In the rows, 128 means zero.
Families of rows that turns and mirrors carry onto each other, the same ones carrying the whole set onto itself: the rest of each named row's family, in list order:
4 families of 4 rows:
pafo: [ 84 129 160 104 131 170 149 168 114 161 104 111 142 131 133 145 121 134
 109]
Tapeg: [115  67 143 131 136 134 147 178  98 137 130 145 130 132 117 107 158 107
 126]
vev: [ 91 127 167 110 169 133 161 162 132 131 146 157 109 161 120 168 137 116
 112]
Tul: [147 126 127 124 137 124 148 142  82  93 119 139 135 151 139 135 148 115
 135]
Fulo: [109 131 158 114 177 139 153 157 129 116 149 148 112 159 124 180 131 107
 118]
bomam: [113  64 145 131 135 141 133 185 104 131 127 134 130 119 120 107 141 107
 126]
gase: [111 131 154 108 167 137 141 159 122 115 157 142 110 160 145 178 118 125
 141]
fod: [ 90 129 161  95 132 171 156 165 104 160 102 117 151 135 122 132 134 123
 103]
Kevu: [142 114 138 115 134 128 128 155  86  82 122 144 131 141 138 125 127 120
 148]
kib: [119  66 142 133 141 154 141 180  98 141 125 128 139 120 114 118 147 101
 127]
Lelur: [112  68 143 124 131 157 132 185  99 147 130 120 139 119 133 121 131 122
 145]
Nusi: [140 132 124 116 136 124 135 144  83  94 127 134 129 156 152 130 143 121
 132]
lele: [ 88 130 166 110 135 169 162 163 113 157  96 118 147 130 123 157 124 131
 112]
kevi: [138 141 130 104 142 128 147 141  83  97 130 140 133 161 141 130 151 111
 123]
Gapi: [ 97 129 165 108 170 133 147 163 137 114 150 150 105 157 128 171 123 114
 114]
tudir: [ 85 128 178  97 138 170 144 172 121 140 105 127 139 126 124 153 101 136
 122]

Same family as tudir: gase, Kevu, Lelur
Same family as Tul: Fulo, kib, lele

Families of rows that turns and mirrors carry onto each other, the same ones carrying the whole set onto itself: the rest of each named row's family, in list order:
5 families of 6 rows:
vol: [119 118 156 148 117 133 102 144]
raziz: [130 140 122 102 101 141 126 117]
fomo: [123  88 111 130 116 111 113 136]
putud: [170 150 116 140 133 109  98 142]
rana: [122 138 103 128 138 105 133 124]
Luki: [172 142 114 142 130 131  96 113]
rab: [159  86 134 123 113 119 102 126]
Non: [140 125 117 115  92 154 103 121]
Pobi: [124 145 147 155 126 138 101 138]
Rona: [117 109 112 121 127 100 134 132]
dopi: [129 124 125 100  95 141 123 120]
rin: [141 127  91 154 125 130  93 128]
Tuf: [160 155 121 126 140 116 122 109]
dup: [147  99 139 107 122 104 127 122]
Saveg: [160 152 123 125 138  97 118 141]
Boge: [164 103 128 131 117 106  94 152]
Sigov: [134 117 123 106  90 147 111 122]
roreb: [151 129 132 114 131  89 127 146]
dosiv: [124 130 149 156 120 139  95 141]
tamom: [113 121 159 140 121 127 114 142]
zibav: [135 148  92 145 137 120 114 123]
Tobo: [172 125 119 142 124 115  86 147]
Suk: [154 105 135 117 121  93 114 152]
bes: [171 108 122 141 118 133  86 120]
bipi: [136 148 116 109 102 148 118 115]
rogo: [136  97 101 147 116 126  93 135]
vad: [148 133 133 109 135 103 138 114]
Kavar: [112 137 156 140 127 124 119 139]
nutik: [140 141 114 116  97 153 106 117]
Nake: [118 149 151 147 130 131 114 136]

Same family as rab: Luki, Tuf, dup, bes, vad
Same family as Pobi: vol, dosiv, tamom, Kavar, Nake
Same family as putud: Saveg, Boge, roreb, Tobo, Suk
Same family as rin: fomo, rana, Rona, zibav, rogo

Families of rows that turns and mirrors carry onto each other, the same ones carrying the whole set onto itself: the rest of each named row's family, in list order:
4 families of 4 rows:
zevif: [ 97 149 111 131 171 103 116  96 159 146 118]
mur: [106 131 100 128 164  99 126  89 162 146 114]
mak: [122 153 156 114 169 123 114 138 156 152 113]
ripo: [127 140 133 102 156  99 126 135 141 135 131]
Lafi: [139 122 146 114 159 134 129 125 172 163  95]
Dunut: [108 120 130 129 160 173 110 109 117 166 125]
susik: [144 110 123 101 147 112 142 122 158 144 112]
Vevis: [127 118 128 132 181 137  78 134 138 122 140]
tapab: [108 129 108 133 168 115 124  87 173 158 101]
gefos: [117 103 118 124 150 169 121 102 119 164 123]
mot: [100 147 121 137 174 116 113  94 169 157 105]
kefa: [104 126 123 123 158 158 110 113 105 154 140]
Mebi: [138  96 110 124 167 130  94 125 138 118 140]
dor: [146  84 116 131 169 147  96 119 155 132 120]
ver: [112 109 109 118 149 153 122 105 106 152 137]
zezo: [134 105 135 139 180 157  81 127 155 138 120]

Same family as mot: zevif, mur, tapab
Same family as Vevis: Mebi, dor, zezo
Same family as Lafi: mak, ripo, susik

